Par: [ 9 -5  6 16  7 -1 20  5]
sutel: [ 46 -50 -76  75  95 -62  55  27]
babot: [  9  -5 -76  16   7  -1  20   5]
row of babot
[  9  -5 -76  16   7  -1  20   5]
row of sutel
[ 46 -50 -76  75  95 -62  55  27]
row of Par
[ 9 -5  6 16  7 -1 20  5]

savu: [ -9 -38  28 -18 -33   3  41  32  -3   0  21  -2 -25 -11   9  -2  -9   8
  16  34   3 -11   5  10  10  -2]
Tesa: [-11 -18  13   1   1  -8 -47 -21  -3  36 -30  -2  20  15   7  18   1   8
  15  -2 -14  12  -6 -22   2  -7]
museg: [-12 -14  -6   7 -53   3   4 -24   8 -33  49 -17 -27 -26  -7  -5 -10  -6
  -7  34 -11 -17 -14  -4 -26   9]
led: [ -9  11 -13  -6 -11   4  -7 -37  39   2  41  -6 -24 -18   6  22   8  10
   7  16 -14 -10  35  16  -6   1]
seb: [ 10  36  -6  11  -6   4 -34 -19 -18   6  61  -7  80   0  -4   4  15 -17
 -61 -11 -20   7 -10   2   3 -13]
row of seb
[ 10  36  -6  11  -6   4 -34 -19 -18   6  61  -7  80   0  -4   4  15 -17
 -61 -11 -20   7 -10   2   3 -13]
row of led
[ -9  11 -13  -6 -11   4  -7 -37  39   2  41  -6 -24 -18   6  22   8  10
   7  16 -14 -10  35  16  -6   1]

biku: [  5 -11   0  41 -20   2 -18  18  50  36 -58  69]
pina: [  5 -28  10  19 -28   5 -14  15  50  36 -39  57]
Pedin: [  5 -29   7 -29 -22   5  -7  29  51  36 -55  73]
Fas: [  3 -20  17  16 -18 -11  -1  24  47  36 -39  55]
Fiz: [  2 -22  10   6 -15  23 -14   7  32  36 -36  47]
Tisu: [  7  -9  22 -47 -20  -5 -14  15  55  36 -37  39]
teme: [  5 -29   7 -29 -22   5  -7  29  51  36 -55  64]
boz: [  2 -15  12   8 -13   8 -10  14  35  36 -54  62]
row of pina
[  5 -28  10  19 -28   5 -14  15  50  36 -39  57]
row of boz
[  2 -15  12   8 -13   8 -10  14  35  36 -54  62]
row of Pedin
[  5 -29   7 -29 -22   5  -7  29  51  36 -55  73]
row of Fas
[  3 -20  17  16 -18 -11  -1  24  47  36 -39  55]
row of teme
[  5 -29   7 -29 -22   5  -7  29  51  36 -55  64]
row of biku
[  5 -11   0  41 -20   2 -18  18  50  36 -58  69]

Sev: [-23 -17   2  20  57  71 -21  69 -20  69 -30  51  19  56]
Misi: [ 38  27  39  33  40  35  34  35  19  35  33 -43  23 -47]
serud: [-23 -17   2  20  57  71 -21  69 -20  -1 -30  51  19  56]
fef: [ 38  27  39  33  40  35  34  35  19  35  33 -43  23  25]
row of Misi
[ 38  27  39  33  40  35  34  35  19  35  33 -43  23 -47]
row of Sev
[-23 -17   2  20  57  71 -21  69 -20  69 -30  51  19  56]
row of serud
[-23 -17   2  20  57  71 -21  69 -20  -1 -30  51  19  56]

kulu: [ 6  1  6  6  4 14]
Bedu: [  1 -18  -9  14  20 -10]
Vak: [-13  41   5 -44  34  16]
zop: [  5  -4 -24   6  17  -4]
mes: [  1   4 -40  30   4 -58]
ligo: [  1   1 -11   6 -11  -4]
gal: [  1 -16 -70   6 -44 -27]
bet: [ 15   0  -9   6 -13  -4]
Ture: [  1   1 -11   6  -8  -4]
row of zop
[  5  -4 -24   6  17  -4]
row of Ture
[  1   1 -11   6  -8  -4]
row of mes
[  1   4 -40  30   4 -58]
row of Bedu
[  1 -18  -9  14  20 -10]

